[ 53  19 -32   1 -10] -> E
[ 15  62 -97 -30  93] -> R
[ 58  64 -71 -37  45] -> K
[ 58  16   9  -2 -17] -> D
[ 73  43 -37  -9  23] -> B
[22  4 11 -8 -7] -> W
[ 52   2 -30  -3 -10] -> L
[119  20 -32  76 -89] -> H
[ 42  44 -62  37 -57] -> Y
[ 37 -16 -37  -9  -7] -> G
[ 37  30 -59  25 -31] -> U
[ 47  -1 -19 -10  -9] -> Z
which: [ 37 -16 -37  -9  -7]
G
rest: [-32  76]
[-89]
then: [ 37  30 -59]
[25]
perm: [ 23  -9 -37  43  73]
B

[ 17  23  32  26  24 -51  21  30  23  26 -53  20  20 -52  27  25   4  -1] : S
[ 24  23  25  17 -52  23  26  -1  26  27 -51  20  20   3  30  21  32 -53] : X
[-10  19  14   6  20   3 -47 -16   4  30   4  -6 -54  23 -11 -19 -20 -26] : F
[-10  19  14   6  20   3 -47 -16   4  30   4  -6 -27  33  13  -6  12 -36] : J
[-31 -15 -14  -1 119 -25 -64  -6 -23 -13 113 -32 -54  23 -29 -29 -34  52] : A
perm: [-26 -10  19  14   6  20   3 -47 -16   4  30   4  -6 -54  23 -11 -19 -20]
F
perm: [ 20  20   3  30  21  32 -53  24  23  25  17 -52  23  26  -1  26  27 -51]
X
perm: [-54 -47 -26 -20 -19 -16 -11 -10  -6   3   4   4   6  14  19  20  23  30]
F

[  41   78   69  107   61  -34   41  -80  -32  -73  -30    2    3    5
    0  -48   52  -96  -30   14   93  -52  -85   44   63  -11   41  -17
   50  -87   72  -32  -21   51   -1   15   15  -48   -7   37   14   41
   22   48 -112   37]  T
[  68   48  -80    5   41   78 -112  -32    2    0    3   51  -85   37
   15  -52   93  -32   50   22   44  -96  -17   -1   41  107  -30  -11
  -73  -48  -21   15   61   41   52   72   14  -48   -7  -87   14  -30
   41   37  -34   63]  N
[  15   18  120   29   -9   41   -2    8  -60   41   11   -8   13   -7
  -47   68   48  -80    5   41   78 -111  -32    2    0  108  -41  -22
   23 -114  -51  101   33   14    9   20   -1    3  -36  -85  -64 -123
  -19   46   42   41]  C
then: [  68   48  -80    5   41   78 -111  -32    2    0]
[108]
perm: [-123 -114 -111  -85  -80  -64  -60  -51  -47  -41  -36  -32  -22  -19
   -9   -8   -7   -2   -1    0    2    3    5    8    9   11   13   14
   15   18   20   23   29   33   41   41   41   41   42   46   48   68
   78  101  108  120]
C
then: [-73 -48 -21  15]
[61]
perm: [  41    3   14   37    0   37   50  -11  -21   15   72    5  107  -34
   51  -85  -73   -1 -112    2  -30   63   14   48  -87   68  -52   61
   15   -7  -96   41   41  -30  -80   78  -17   41   93  -48  -48  -32
   22   52  -32   44]
N

[-48  35  12  26   2 -34] = Buda
[ 57  61  41 -37   9  12] = Tuv
[ 19  -4  -9 -13  19   5] = rodi
[-31 -34 -48  35  26  51] = zul
[10 10 -8 -3 -6 11] = lige
[ 51  26 -31 -34 -47  35] = gaz
[  2 -34 -49  35  26  12] = kif
rest: [61 41]
[-37   9  12]
rest: [12 26]
[  2 -34]
perm: [-47 -34 -31  26  35  51]
gaz
rest: [-34 -48  35  26]
[51]
perm: [ 26  51 -31 -34 -48  35]
zul
perm: [-49 -34   2  12  26  35]
kif

[ 11  -1  -1  -1   9   9  90  13 -13   1   8   8  11  -4  -4  -5  -7   2
   9  21  -4 -11 -12 -12  17  -3   3  -1   6  12   8   1   5  -7 -20 -31
  -2  14   9   0   1 -18   5  17  12   0   4  -8  -2 -15 -12   3  -9  -1
   5  -2  -5   1  -1  -3  -1   0] = V
[ -3  -1   3   0  -2  -1 -26  -6  -4   1  -2   0 -10   1   1   2  -7  -1
  -1   0  -1   6  -1   1  -5   6   2   1   2  -2  -1   3   5   1  -1   8
  11  -2  -8   1  -4   3  -4  -4   1  -2   2  -1   2   8  -2  -2  -1  -1
  -1   2   4  -1   1   2  -3  -2] = P
[ -3  -1   3   0  -2  -1 -26  13 -14   1  -2   0 -10   1   1   2  -7  -1
  -1   0  -1   6  -1   1  -5   6   2   1   2  -2  -1   3   5   1  -1   8
  11  -2  -8   1  -4   3  -4  -4   1   4  -2   1  -1  -1  -2   3  -1   1
   1  -1  -4   1  -1  -4   0   4] = Q
[ -3  -1   3   0  -2  -1 -26  -6  -4   1  -2   0 -10   1   1   2  -7  -1
  -1   0  -1   6  -1   1  -5   6   2   1   0  -2  -1   3   5   1  -1   8
  11  -2  -8   1  -4   3  -4  -4   1  -2   2  -1   2   8  -2  -2  -1  -1
  -1   2   4  -1   1   2  -3  -2] = M
rest: [ 13 -13]
[  1   8   8  11  -4  -4  -5  -7   2   9  21  -4 -11 -12 -12  17  -3   3
  -1   6  12   8   1   5  -7 -20 -31  -2  14   9   0   1 -18   5  17  12
   0   4  -8  -2 -15 -12   3  -9  -1   5  -2  -5   1  -1  -3  -1   0]
then: [ 21  -4 -11]
[-12]

[  21   30 -120  -56   26   42    2    7  -67   39   28   13   24] -> Pezep
[ 40  19  78 -44  16 -21  26  -6  22  19  11  23  10] -> panu
[ -3  29 -31 -53  24  26 -21  19  -6  16  30  23  19] -> masek
[ -3  29 -31 -53  24  26 -21  19  -6  22  30  23  19] -> fak
[  21   30 -120  -56   26   42    2    7  -67   39   36   13   24] -> los
[  42   30 -121  -56  -23  -20   46  -26  -31   -4  -22  -27  -18] -> Vuvab
[ 87  25  21 -11  20  22 -22  19  -6  22  30  28  21] -> lodil
then: [ 26 -21  19  -6  22]
[30]
which: [ 40  19  78 -44  16 -21  26  -6  22  19  11  23  10]
panu
rest: [-21  19  -6  22  30]
[23 19]

[83 83 85 82 82 63 83 83 83 83 82 61 64 60 82 66 60 81 85 66 81 80 82 81
 82] : fup
[83 83 85 82 82 63 82 83 83 83 82 61 64 60 83 67 61 83 87 66 82 82 83 83
 83] : Fepud
[83 83 85 82 82 63 83 83 83 83 82 61 64 60 82 66 60 81 85 64 81 80 82 81
 82] : divi
[83 83 85 82 82 63 83 83 83 83 82 61 64 62 84 68 62 84 87 66 83 82 84 84
 84] : Fev
[85 85 87 85 84 65 85 85 85 85 84 63 66 62 84 69 62 84 88 66 83 83 84 84
 84] : goz
rest: [83 84]
[84 84]
rest: [61 83 87 66]
[82 82 83 83 83]

[ 50 -33  59 -12]  dig
[-15  25 -43 -38]  ven
[  4 -63  60 -39]  lebu
[ 25  66 -58   6]  simeg
[-48 -17  63   1]  gefi
[  5 -26  27 -25]  zedo
[ 15 -40 105 -48]  rovag
[-43  26 -15 -38]  novi
[-87  52 -57 -36]  pufi
[-26 -22  -6 -63]  ripa
[ 19 -35 121 -64]  Lapi
[-14 -58  66 -43]  mozi
perm: [-22  -6 -63 -26]
ripa
then: [-58  66]
[-43]
perm: [  6 -58  66  25]
simeg
then: [-63  60]
[-39]
perm: [ 25 -43 -15 -38]
ven
then: [ 25 -43]
[-38]
perm: [ 26 -43 -38 -15]
novi

[-17   5  27 -57  62 -17  29] = Zure
[-16  24  18   6 -47   9   6] = git
[ -33   27   32   82  -10 -110  -56] = Vefed
[-12 -49 -31 -11  -9  28  59] = Rebik
[-11 -49 -12 -31  27  32   0] = tagis
then: [-31  27  32]
[0]
perm: [ 29 -17  62 -57  27   5 -17]
Zure
then: [24 18]
[6]
perm: [-17  62 -57  29   5 -17  27]
Zure
then: [-11 -49 -12 -31]
[27]

[-56  64 -19  68  51 -52] -> molib
[-45  22 -66  98  52 -61] -> guveb
[-45  22 -66  98  52 -52] -> dadi
[-49  -3  25  53 -41 -65] -> gek
[-49  -3  25  53 -41 -45] -> bevad
which: [-49  -3  25  53 -41 -45]
bevad
which: [-45  22 -66  98  52 -52]
dadi

[ 21 -22  21 -25 -10] = Gariv
[-2  2 87 30 51] = pemug
[ 47 -48 -43 -74 -84] = Sedir
[-4  3 91 32 54] = nire
[-10  21  21 -17 -21] = reli
[ 49 -49 -45 -77 -88] = nul
[ 2 87 52 -2 30] = tor
[30 86 51 -2  2] = gefiv
[ 24 -49 -45 -25 -24] = Rinu
[-4  3 90 32 54] = bis
[ 21 -22  21 -17 -10] = fesob
perm: [51 -2  2 87 30]
pemug
which: [ 49 -49 -45 -77 -88]
nul
rest: [86 51]
[-2  2]
perm: [-22 -17 -10  21  21]
fesob
perm: [51 30 87  2 -2]
pemug
perm: [91 32 54 -4  3]
nire
perm: [-17 -21 -10  21  21]
reli

[ 35 -54  24 -26  46  27 -48  61 -48  35  72 -51 -20 -10 -19   2 -69 -28] -> komis
[-76 -24 -36 -64  -9  15  19 -11 -53  -1 -25  61 -49 122  28   7 -59  72] -> Matob
[  8  64 -93 -66  48 -23  31  53 -10  69  68  -2  34 -91 -17 -32  78 -26] -> Kav
[ 15 -73  43 -12  49  35 -38  55 -48 -25 -13 -51 -33  -4  -1 -25 -55 -75] -> nopo
[ -8  68 -80 -89  36 -23   9  17  13  67  91 -14  -3  63 -18 -13  83   5] -> zem
[ 70  12  -3  97  54  -3  26  45 -15  28  -4  31  35 -91 -17 -32 -50 -45] -> Zofo
[ 68 -32  68  31 -17  48  -2 -26 -91 -66  34 -10  78  53   8 -23  64 -93] -> Gutad
rest: [-66  34]
[-10  78  53   8 -23  64 -93]
rest: [ 35 -91 -17 -32]
[-50 -45]
then: [ 35 -91]
[-17]
perm: [-26  78 -32 -17 -91  34  -2  68  69 -10  53  31 -23  48 -66 -93  64   8]
Kav

[-11  16  -1   4] -> nem
[18 -1  4 -3] -> nonak
[  8  11   9 -96] -> mado
[   8   12    9 -100] -> pori
[ 8 11 -8 72] -> pevez
[  8  11   9 -97] -> bebun
[-3 17 -8 73] -> fof
[ 8 11 -9 72] -> Pazum
[-8 17 -2 73] -> tilus
perm: [73 -8 17 -3]
fof
rest: [17 -8]
[73]
which: [ 8 11 -8 72]
pevez
perm: [ 8 72 -9 11]
Pazum
then: [11 -8]
[72]
perm: [-8 73 -3 17]
fof
which: [ 8 11 -9 72]
Pazum

